In the rows, zero is written as 128.
First come named turns, each shown by rows before and after it. For each pair of rows after them, which turns, in which order, take the first row to the second? The first pair is done for you.
kedof:
[105 124 118 135 113 138 143 152 106 100 138 114 127 130  98 141 137 148
 112 101 139] |-> [107 131 103 121 130 138 126 158 115 101 132 124 117 130 113 128 126 124
 101  88 112]
[131  94 139 144  73 119 111  94 146 154 124 128 119 147 117 146 124 129
 136 127 163] |-> [151  75 136  92 121 112  98 123 134 149 135 128 125 135 126 147 140 105
 114 105 160]
[110  98  90  97 103 140 107 147 132 127 161 106 129 138 118 125 158 148
 126 103 153] |-> [107 116  77 108 101 144  88 142 147 127 149 118 119 147 130 110 142 133
 121  99 117]
[140 107 135 114 147 120 131 144 119 135 139 136 134 133 142 140 143 128
 125 138 141] |-> [132 124 119 137 135 132 114 130 142 136 124 146 121 141 152 124 118 114
 129 134 111]
fani:
[137 162 126 111 143 124 122 139 153 124 103 146  98 102 120 132 114 106
 109  97  98] |-> [126 143 122 152 119 150 132 135 130 154 133 122 134 114 103 154 122 178
 142  97  97]
[121 124 122 114 140 143 110 137 124 140 140 114 140 125 120 118 135 160
 110 108 111] |-> [132 104 130 116 146 141 131 132 115 137 151 111 138 135 119 121 145 152
 115 130 144]
[ 82 198 111 116  92 108 131 124 125 135 114  97  85  61 103 159 130 127
  86 121 143] |-> [ 79 181 114 139  81 118 147 119 107 148 134  88 105  74  96 176 140 159
 106 134 165]
[140 112  85 125 214 144  87 175 125 130 130 136 136 128 150 131 114 141
 103 108  91] |-> [138  91  91 149 207 152 105 169 105 143 153 127 157 142 143 143 119 172
 125 121 111]
patu:
[115 141 109 100 149 109 106 133 138 117 138 140 128 131 110 123 141 129
 123 135 124] |-> [119 129 111 122 141 110 123 121 135 113 145 139 127 151 109 124 142 134
 136 156 148]
[135 160 141  97 169  87 128 123 148  93  96 134  92  94 120 113 126  99
 120 117 161] |-> [142 140 125 166 157 118 152  93 141 105 124 139  95 156 145 102 104 106
 170 157 171]
[134 130  84 161 146 158  96 124 142 135 146 139 154 165 154 122 131 130
 144 124  80] |-> [130 146 134  81 145 107 108 149 141 107 125 120 145  91 108 145 172 123
  90 107 133]
Pairs:
(2 to 3 turns a pair)
[137 129 123 162 142 137 164 122 160 109 123 157 115 171 125 108 124 123
 152 131 125] |-> [132 150 132 122 148 115 147 140 170  98  99 153 109 128 108 113 135 116
 115 101 113] | fani, patu
[135 119 108 118 117 127 133 127 117 142 147 106 142 186 148 144 135 114
 148 110 106] |-> [141 135 124  85 123 101 136 130 134 123 121 115 119 166 145 135 138  82
 125 110 122] | patu, patu, fani
[163  95 134 156 119 158 132 139 155 106 140 124 110 150 121 126  82 100
 122 133 131] |-> [148 109 130 155 110 161 111 150 158 117 133 117 125 129 111 131  79 129
 121 100  93] | kedof, fani, fani
[156 116 162 122 127 135 143 137 139 123 148 113 113 137 152 134 132 120
 131 142 162] |-> [139 137 170 107 118 124 129 141 150 120 127 108 110 106 134 137 137 127
 112 119 148] | kedof, fani, patu
[133 124 152 110 134 124 180 130  89 121 147 138 168 127 133 141 138 136
 113 156 168] |-> [115 147 111 135 139 153 129 139 109 142 140 147 173 130 153 124 105 149
 114 110  73] | kedof, fani
[161 108 136 172 112 150 152 151 150 148 111 100 119 152 118  80 119 141
 166 150 138] |-> [156 133 127 152 122 146 128 156 173 144  89 110 103 135 126  65 108 116
 145 129 100] | fani, fani
[158  54 118 109 183 138 144 151  88 138 178 120 152 164 143 136 161 140
 154 129 169] |-> [122  94 116 202 108 160 148 100 124 145 150 126 140 184 139 128 122 168
 187 159 152] | kedof, kedof
[157 140  97 143 147 116 107 129 139 118 119 148 118 142 139 137 118 116
 124 119 106] |-> [145 153 105 151 119 107 116 118 146 117 103 147 111 129 122 139 117 120
 122 126 113] | kedof, fani, fani
[111 123 161 115 117 103 154 123 162 126 132 130 116 100 111 130 135 137
 105 155 175] |-> [ 93 128 141 165  97 132 141 111 164 146 138 126 131 118 118 130 115 177
 133 147 132] | fani, fani, patu
[140 116 118 123 112 132  83 127 128 129 128 108 114 108 105 149 130 110
 113  77 119] |-> [150  88 116 136 116 144 102 123 105 140 155 104 129 130 112 157 138 127
 133  95 143] | fani, kedof, fani
[118  98 140  79 147 143 108 108 116 142 159 117 149  99 135 144 145 159
  81 109  60] |-> [116 110 124 110 142 154  99  94 134 144 151 133 136 125 159 122 115 134
  96 119  35] | fani, kedof
[150 108 135 108 140 139 155 145 111 139 146 150 136 135 117 128 139 112
 127 124 146] |-> [141 125 124 101 142 144 132 151 118 143 142 146 138 118 116 122 129 117
 118  99 107] | patu, patu, fani
[120 129 138 160 103 116 142  87 145 109 100 117 113 141 129 136 101  96
 123 117 139] |-> [142  92 147 109 140 114 153 118 107 113 131 100 142 129 120 161 134 108
 110 102 164] | fani, fani, kedof
[122 118 142 120 118 126 146 117 133 119 124 114 126 126 117 125 146 125
 128 140 158] |-> [126 111 116 140 131 146 134 112 136 133 137 123 130 157 140 116 124 121
 143 137 129] | patu, fani
[121 173 120 135 125 116 105 126 145  98 118 115 114 113  97 147 120 148
 123  89 112] |-> [134 162 135 142 122 105 139 110 146  85 124 120  98 131 102 146 125 127
 128 134 164] | patu, fani
[139  98 108 194 120 165 141 106 128 139 142 151 121 195 171 110  81 109
 162 172 122] |-> [146  92  96  99 189 156  93 174 105 147 155 136 150 136 167 130 108 113
 112  83  64] | kedof, patu
[119 146 139 115 125 106 136 123 148 110 102 152 117 115 121 115 126  98
 105 124 139] |-> [111 141 127 104 136 116 118 144 133 127 116 137 142 100 115 127 135 134
 108  93 104] | fani, kedof, kedof
[103 161 124 151  98 117 114 121 139 128 117 124 136 106 104 140 119 152
 140 119 125] |-> [140 115 105 107 169 123 115 150 107 135 159 129 148 137 137 132 132 123
 139 113 128] | kedof, patu, kedof
[151  87 142 104 158 134 154 151  91 132 166 120 164 134 127 155 165 137
 131 136 179] |-> [108 155 120 200  77 155 131  94 153 135 115 130 129 145 128 129 102 143
 154 147 111] | fani, kedof, fani
[113 121  87 158 115 131  92 109 156 121 133 140 127 116 172 131 112 142
 136 123 106] |-> [134 118 103 126 131 105 109 114 161  94 123 148 103 110 172 126 123 102
 116 140 147] | kedof, fani, kedof
[133  74 110  88 183 138  76 164  98 123 126 135 133 130 125 135 123 142
 139 102 111] |-> [135  58 106 124 175 157  99 149  96 126 141 139 133 168 134 129 114 145
 165 136 129] | patu, patu
[139 124 136  99 148 121 131 126 109 118 129 128 115 124 144 135 130 124
 114 132 138] |-> [138 130 118 119 146 131 119 125 118 125 126 139 108 133 158 124 115 119
 120 127 107] | patu, fani
[ 97 164 101 137 125 131 108 144 152 128 107 127 111 107 148 111 100 121
 128  97  45] |-> [ 90 172 156 115  97  95 144 137 146 107  92 107 108  70 101 138 137 133
 110 119 127] | patu, fani
[167  92  69 141 199 150 164 132 141 136 136 158 165 160 154 112 125 109
 153 194 152] |-> [165  97 104  92 197 110 180 146 138 114 123 146 156 114 121 124 156 106
 123 191 200] | patu, patu
[125 150 138 140 106 114 130 110 117 124 115 112 125 119 111 139 135 142
 141 140 141] |-> [118 156 136 124 117 113 111 121 121 125 111 110 123 105 109 136 138 142
 131 119 119] | patu, patu
[107 148 143 145  89 136 121 124 116 128 125 102 149  91  90 147 141 182
 121 106 121] |-> [110 163 118 141 104 141  90 129 134 128 110 118 141  91 111 127 122 155
 115  88  77] | kedof, kedof
[105 161 132 139 109 130  87 102 149 140 114 169 125 117 146 118 114 142
 121  90  77] |-> [110 141 138 180  89 136 122  78 139 141 132 169 126 157 149 120 110 149
 155 139 125] | patu, patu
[125 134 127 188  82 135 154  98 137 123 126 141 126 158 134 128 111 138
 162 174 160] |-> [106 143 121 124 115 135 101 159 120 143 130 112 161  94 108 152 135 189
 120  85  88] | patu, fani, patu
[112 135 142 120  89 100 128 127 156 101  59 124  89  72  94  73  98 127
  86 144 157] |-> [123  96 105 195  94 149 143 103 137 129 105 133 109 155 135  61  72 142
 149 180 146] | kedof, patu
[179  93  90 181  93 148 129 122 155 158 116 134 101 138 118 128 107  97
 156 102 110] |-> [190  59 100 146 123 145 142 145 122 166 146 120 127 131 111 147 135 119
 157  99 133] | kedof, patu, fani
[125  52 146 153 130 131 167 159  80 148 136 124 176 160 113 177 141 126
 178 158 136] |-> [130  68 111 129 170 143 116 180  98 150 132 143 167 158 146 151 120  95
 163 113  55] | kedof, fani
[141  84 133  95 166 125 154 153  93 110 161 124 126 141 173 115 138 104
 109 161 159] |-> [ 87 147 128 187  72 142 139 109 140 117 113 120 113 133 150 111 100 150
 128 159 113] | fani, kedof
[122 137 193  99  84 115 140 147 122 126 120 137 135 153  99 153 129 128
 114 148 136] |-> [115 138 193 108  80 120 137 146 121 131 121 134 138 149  94 156 126 147
 118 143 127] | fani, fani, fani
[164 100 153 147 136 123 125 115 138 107 137 177 138 149 125 113 104 108
 164 138 112] |-> [152 111 170 153 110 112 139 102 141 101 128 172 137 132 111 123 110 122
 164 147 135] | kedof, fani, kedof
[130 126 157 141 115 117 140 164  97 113 152 160 158 161 101 149 132  88
 133 146 134] |-> [128 141 150 122 125 108 128 170 108 107 138 167 148 152 111 139 126  67
 119 136 114] | kedof, patu
